50 stands for zero in the data rows.
Some points, one per row:
[62 13 54 52 61 98 68 70 41 71 49 59 27 33 60 46]
[63 29 56 37 54 88 86 73 38 63 31 50 23 37 54 44]
[67 31 40 46 53 74 69 68 09 42 47 68 45 44 61 39]
[49 68 39 34 48 39 57 69 21 43 83 38 41 61 72 37]
[46 32 45 43 39 59 57 50 50 36 35 52 49 54 36 48]
[53 49 46 33 65 62 79 47 30 39 26 58 44 37 57 55]
[56 44 41 34 62 58 53 66 25 42 77 49 40 73 66 45]
[53 56 40 30 62 70 71 84 06 46 72 61 33 41 78 43]
[63 25 32 35 79 82 83 98 00 46 72 48 29 49 79 41]
[36 52 38 51 63 37 53 39 51 49 46 45 56 51 57 51]
[54 56 43 46 42 30 53 50 43 30 69 39 51 67 45 51]
[57 41 50 46 53 71 72 59 35 54 44 66 48 42 52 47]
[68 50 35 42 69 69 55 65 41 57 53 44 38 36 64 51]
[40 67 51 49 41 42 48 53 58 51 65 35 50 60 51 46]
[52 48 28 47 69 47 62 63 18 41 76 47 46 69 77 40]
[57 28 65 37 48 74 64 45 73 68 23 55 46 35 50 57]
[55 48 55 49 60 70 59 68 57 54 40 51 37 44 56 51]
[55 15 58 40 63 87 71 67 60 65 27 68 35 55 40 44]
[53 55 53 23 54 41 53 59 23 39 66 62 58 57 67 55]
[39 43 62 54 47 50 39 33 78 57 30 56 55 55 35 56]
[33 81 57 72 25 02 15 27 51 41 77 56 85 70 37 53]
[31 83 63 63 28 00 00 07 60 23 51 53 99 59 35 55]
[41 33 57 52 63 73 62 30 73 64 22 59 50 36 48 55]
[49 54 50 60 46 32 38 43 43 41 56 50 59 59 42 46]
[58 55 39 50 54 54 62 81 27 49 72 43 35 55 64 51]
[37 45 65 52 56 58 46 47 54 63 47 49 53 50 46 44]
[54 49 40 25 56 46 58 69 14 42 67 46 49 45 58 51]
[48 40 65 45 50 75 47 55 85 77 35 40 49 32 38 52]
[51 54 31 46 50 37 39 72 00 22 97 48 47 74 59 35]
[53 41 49 50 42 46 58 62 18 29 51 63 57 68 48 37]
[52 41 60 60 45 73 56 48 78 76 27 51 36 35 40 57]
[50 74 46 49 42 23 34 58 41 37 96 29 58 51 62 51]
[55 67 54 57 42 35 22 36 69 51 50 47 60 38 46 62]
[51 46 62 30 48 74 63 59 53 66 36 51 40 28 51 49]
[40 68 28 20 60 27 41 62 00 15 78 49 63 73 67 49]
[51 38 53 58 58 69 70 58 38 65 35 69 52 45 45 50]
[51 46 46 48 57 52 51 56 51 63 56 50 52 41 49 54]
[48 53 30 50 72 45 52 65 21 37 81 53 51 73 77 46]
[42 48 42 43 44 52 50 44 35 46 49 50 41 42 56 48]
[45 31 52 53 43 68 63 55 51 53 36 50 35 52 44 44]
[52 55 47 46 39 31 47 54 11 27 68 67 68 73 48 42]
[46 32 76 65 47 77 63 23 99 76 00 53 41 47 35 55]
[55 41 32 42 64 49 56 61 35 37 57 56 33 56 74 49]
[46 59 52 48 43 26 34 29 72 49 56 30 68 43 44 56]
[62 35 54 57 48 66 76 73 42 53 30 65 35 49 49 54]
[48 35 49 56 58 57 53 59 46 51 42 61 35 72 47 51]
[51 35 62 59 51 77 57 39 95 83 19 47 37 28 34 47]
[36 61 39 45 48 17 23 37 43 37 73 49 65 64 61 45]
[51 72 56 59 47 40 34 54 63 43 70 31 58 57 42 49]
[41 84 26 47 47 24 28 71 06 32 99 45 57 57 68 39]
[31 64 21 47 57 16 25 41 37 19 91 32 57 72 57 43]
[42 38 62 64 26 59 32 30 93 78 21 61 52 56 28 46]
[41 68 55 63 45 30 33 39 65 43 66 44 61 64 41 55]
[36 54 56 64 34 25 25 14 92 55 41 46 72 46 45 55]
[79 32 43 47 72 80 77 69 46 61 34 41 18 40 70 49]
[38 79 59 53 41 08 30 29 54 40 80 55 91 36 56 67]
[28 54 63 68 30 23 21 12 99 60 37 53 66 41 41 46]
[29 53 43 61 47 33 25 26 88 59 42 46 43 58 27 55]
[57 51 43 43 53 51 40 63 26 52 67 48 39 36 67 45]
[36 79 57 68 38 10 05 19 65 46 60 51 85 57 39 57]
[32 57 71 61 22 19 24 00 76 40 05 65 86 65 22 47]
[69 40 49 41 54 60 63 60 51 59 40 54 45 21 54 60]
[47 43 43 41 68 70 78 59 29 46 43 64 45 45 62 48]
[49 57 63 59 48 55 42 44 90 72 31 46 49 29 39 57]
[51 46 56 50 49 42 36 21 78 46 13 61 55 51 31 60]
[67 52 52 49 53 59 63 76 41 56 62 54 41 50 53 49]
[66 33 53 63 60 71 56 49 77 74 28 47 36 30 49 55]
[53 47 35 27 47 51 54 79 24 36 67 36 37 58 71 30]
[44 57 55 53 37 31 42 29 42 29 38 70 70 53 36 46]
[54 49 48 39 39 39 46 62 37 57 62 33 50 40 54 48]
[41 60 65 37 24 37 53 22 52 31 22 68 77 68 34 40]
[59 51 63 46 48 56 45 62 69 65 43 45 36 45 49 55]
[40 62 49 47 39 35 36 44 52 46 47 58 59 56 47 54]
[46 50 56 77 40 53 41 30 97 72 24 63 43 60 32 58]
Then 40 other points, each followed by its number:
[67 13 62 45 56 99 73 57 98 78 07 48 25 27 51 52] 0
[44 45 53 55 58 70 52 41 76 79 31 59 46 31 49 57] 1
[40 59 58 65 53 36 22 37 68 56 54 41 64 43 54 62] 2
[28 65 70 57 24 23 08 05 99 83 41 43 67 33 37 62] 3
[52 33 53 32 56 74 67 66 41 70 46 54 38 22 70 44] 4
[28 69 39 51 30 15 16 49 29 33 92 49 71 70 59 41] 5
[55 27 46 38 58 78 72 40 77 60 12 50 35 45 51 45] 6
[56 61 61 38 41 36 39 39 54 52 54 48 60 26 49 64] 7
[62 78 35 56 52 21 32 76 07 18 99 33 49 79 64 43] 8
[49 36 43 41 40 56 69 51 27 32 49 66 56 44 58 35] 9
[49 57 42 69 56 36 40 41 51 31 57 52 51 75 38 42] 10
[50 56 46 54 57 28 29 38 61 46 62 26 47 43 42 54] 11
[63 47 51 59 54 62 64 61 55 58 48 37 35 43 51 48] 12
[38 51 60 62 56 54 43 42 79 74 32 47 43 45 37 58] 13
[52 44 49 58 53 53 64 53 49 44 39 45 42 55 41 46] 14
[71 13 55 53 58 99 85 74 84 75 10 49 00 35 51 48] 15
[28 54 54 58 36 35 31 38 70 62 50 56 58 62 44 56] 16
[54 70 37 36 52 21 55 61 00 30 99 56 59 52 74 57] 17
[48 82 35 41 45 23 31 71 07 30 93 41 53 56 71 48] 18
[50 27 52 55 53 78 65 46 55 55 25 63 42 43 42 49] 19
[52 42 53 44 45 49 52 51 65 49 39 44 46 50 51 42] 20
[62 23 63 39 71 99 88 56 78 83 06 61 34 17 50 56] 21
[32 62 50 69 46 31 18 32 73 58 49 51 67 54 41 57] 22
[46 52 43 52 56 46 47 56 54 54 66 53 49 54 66 66] 23
[48 77 38 28 67 45 59 88 00 26 99 40 56 61 73 45] 24
[69 52 35 29 69 57 65 95 00 22 84 40 49 54 75 30] 25
[30 53 55 59 58 53 49 44 76 59 55 51 46 54 51 57] 26
[34 70 54 61 51 21 26 23 56 40 46 57 69 54 34 55] 27
[47 38 34 46 61 76 79 75 27 58 62 52 23 53 61 45] 28
[56 26 51 47 54 76 65 59 47 60 38 66 41 53 48 39] 29
[40 56 53 64 44 40 40 27 77 67 37 48 46 31 46 64] 30
[50 40 59 65 55 61 43 50 78 62 33 43 39 36 43 56] 31
[43 30 48 59 40 71 63 41 74 59 24 55 37 43 32 44] 32
[50 59 47 42 45 37 45 47 50 53 74 42 53 62 67 49] 33
[45 60 59 66 42 41 33 47 59 54 69 47 59 57 41 55] 34
[39 53 43 52 57 42 40 45 54 38 75 44 46 56 54 47] 35
[57 31 31 21 56 51 79 79 00 22 68 62 52 67 71 34] 36
[42 30 45 50 54 59 71 58 47 37 42 59 52 67 39 31] 37
[49 42 65 58 64 71 48 21 99 88 09 54 40 36 37 66] 38
[50 49 39 42 48 51 72 66 03 30 61 65 68 59 58 42] 39
Which three of these numbered points are nearest to each point below, ignoring the 2 directions in which the first points spread most? Their numbers follow each, nearest first.
[34 68 65 80 36 13 00 11 99 71 70 39 80 37 36 61] > 2 3 34
[63 19 50 38 57 78 86 60 37 47 40 62 42 48 56 44] > 36 19 9
[60 33 44 52 54 68 65 60 39 54 31 64 48 38 51 49] > 19 27 29
[56 60 61 67 48 50 45 35 83 62 45 34 50 44 40 60] > 12 31 34
[49 25 35 55 61 74 64 59 41 58 46 60 32 60 56 35] > 29 32 28
[54 47 40 39 74 63 60 71 27 49 54 52 55 35 68 45] > 21 1 27
[35 69 40 61 45 19 24 44 39 28 76 37 67 60 44 53] > 31 22 12
[53 63 44 37 64 64 64 84 16 41 75 39 53 53 61 49] > 24 25 34
[45 54 54 57 48 43 49 36 67 60 47 50 39 26 48 61] > 30 17 18
[51 49 56 56 44 49 40 24 93 63 23 49 48 45 41 57] > 0 20 33
[43 38 44 46 62 45 47 46 51 58 45 50 47 40 52 53] > 1 22 27
[41 59 52 56 32 30 50 29 35 34 33 71 70 64 30 43] > 39 9 19
[48 30 43 34 55 81 83 71 31 51 34 50 19 33 60 42] > 32 20 19
[61 26 52 45 59 80 86 69 41 46 21 64 40 60 43 38] > 37 36 39
[56 26 40 48 67 78 66 62 61 53 41 53 22 61 47 44] > 10 35 15
[47 23 67 44 56 86 72 54 77 78 20 58 35 46 47 54] > 16 5 29
[37 68 45 59 38 21 19 32 68 67 78 44 56 49 50 52] > 3 30 33
[43 51 64 53 48 54 39 33 95 71 14 55 46 49 26 58] > 13 27 16
[47 65 28 45 59 20 43 55 07 29 97 53 54 56 78 44] > 1 30 17
[60 25 57 61 53 78 68 50 50 58 10 63 43 47 37 50] > 19 39 29
[51 80 43 37 53 28 53 66 03 29 94 47 54 60 71 60] > 17 24 18
[41 43 55 58 43 73 50 51 77 77 18 56 46 40 41 46] > 5 22 16
[39 47 55 37 49 51 55 44 41 52 46 62 64 51 62 55] > 21 4 19
[77 37 48 42 63 87 67 82 27 54 50 43 29 49 64 45] > 8 12 25
[50 50 37 40 50 57 54 64 39 43 53 38 35 51 58 30] > 20 32 15
[39 77 50 44 30 05 35 26 08 13 64 59 91 78 44 32] > 39 9 36
[37 44 65 43 41 46 49 40 65 62 23 56 64 44 33 48] > 29 21 19
[58 45 43 49 57 54 65 58 40 43 54 40 43 51 45 48] > 14 12 20
[47 55 54 37 50 49 53 38 62 62 47 45 43 59 54 54] > 33 38 20
[82 39 54 52 60 76 69 84 49 57 42 49 33 44 55 53] > 8 12 25
[44 46 45 45 69 35 49 51 44 53 54 55 47 47 58 58] > 38 27 1
[65 43 51 46 62 65 69 37 77 67 33 46 25 23 56 62] > 30 38 11
[58 21 40 21 70 87 89 62 37 44 13 45 24 40 61 41] > 6 20 36
[42 26 45 64 70 61 79 43 61 47 40 56 43 61 57 49] > 10 14 37
[54 45 36 47 53 47 56 68 33 40 69 50 25 67 58 44] > 15 28 14
[48 51 61 41 50 61 63 68 43 51 54 46 42 46 47 51] > 24 18 34
[64 20 56 51 39 94 70 59 86 73 00 59 14 44 30 58] > 15 32 20
[33 78 52 77 43 10 14 16 81 43 75 42 85 61 47 62] > 23 2 26
[48 72 51 56 41 19 27 27 55 45 53 51 76 35 50 58] > 7 17 21
[35 76 53 46 43 14 40 40 52 42 92 31 64 59 60 62] > 33 23 26
[33 56 37 58 49 17 19 24 57 38 72 32 60 70 52 43] > 35 31 11
[58 87 54 63 46 01 03 09 68 41 66 46 76 47 40 73] > 38 7 30
[72 45 49 44 54 63 54 55 56 52 40 41 38 28 66 57] > 0 7 18
[46 74 62 58 29 36 22 47 50 39 57 48 66 40 45 53] > 18 7 31
[39 64 40 50 57 34 42 49 23 46 58 57 64 55 49 49] > 27 19 1
[63 23 49 39 61 72 76 56 37 53 28 60 42 44 52 48] > 19 36 29
[61 67 42 43 58 38 31 65 39 41 70 39 48 51 57 47] > 31 18 12
[60 53 53 38 53 54 54 63 48 56 62 48 42 50 54 55] > 33 18 34
[47 51 30 48 61 42 41 83 16 30 87 42 46 79 65 30] > 10 22 5
[28 68 49 50 47 22 26 43 44 46 83 55 63 66 62 50] > 16 26 1
[62 34 65 49 30 75 75 52 57 47 06 55 54 30 49 42] > 9 39 36
[50 64 69 64 37 53 36 51 66 57 32 51 60 22 35 51] > 18 25 24
[62 42 34 22 65 77 90 93 12 41 65 43 29 39 76 37] > 20 21 25
[43 68 48 47 51 19 30 67 03 26 86 36 75 56 62 34] > 25 31 18
[46 49 41 63 53 33 52 39 55 36 48 47 55 58 25 48] > 14 10 32
[21 70 37 75 59 00 27 09 58 26 73 45 77 65 53 57] > 35 26 38
[52 60 58 63 47 41 55 40 79 57 42 45 60 39 42 59] > 12 24 21
[56 43 69 42 54 79 61 55 76 73 32 42 37 36 46 68] > 24 18 33
[42 57 30 40 54 36 51 72 04 33 97 48 43 76 65 42] > 28 16 5
[38 54 48 50 51 33 36 29 70 40 48 42 53 85 45 42] > 6 10 20
[50 25 42 51 51 82 84 62 38 53 40 52 35 48 52 37] > 32 19 14
[50 78 57 57 25 00 13 20 47 32 48 65 85 57 45 60] > 17 27 19
[32 50 40 62 62 30 61 34 54 40 63 42 65 54 55 45] > 35 28 14
[50 36 41 37 28 42 49 55 27 26 55 58 50 61 58 31] > 9 36 29
[60 63 40 37 45 55 45 79 22 41 67 44 50 47 73 39] > 18 25 0
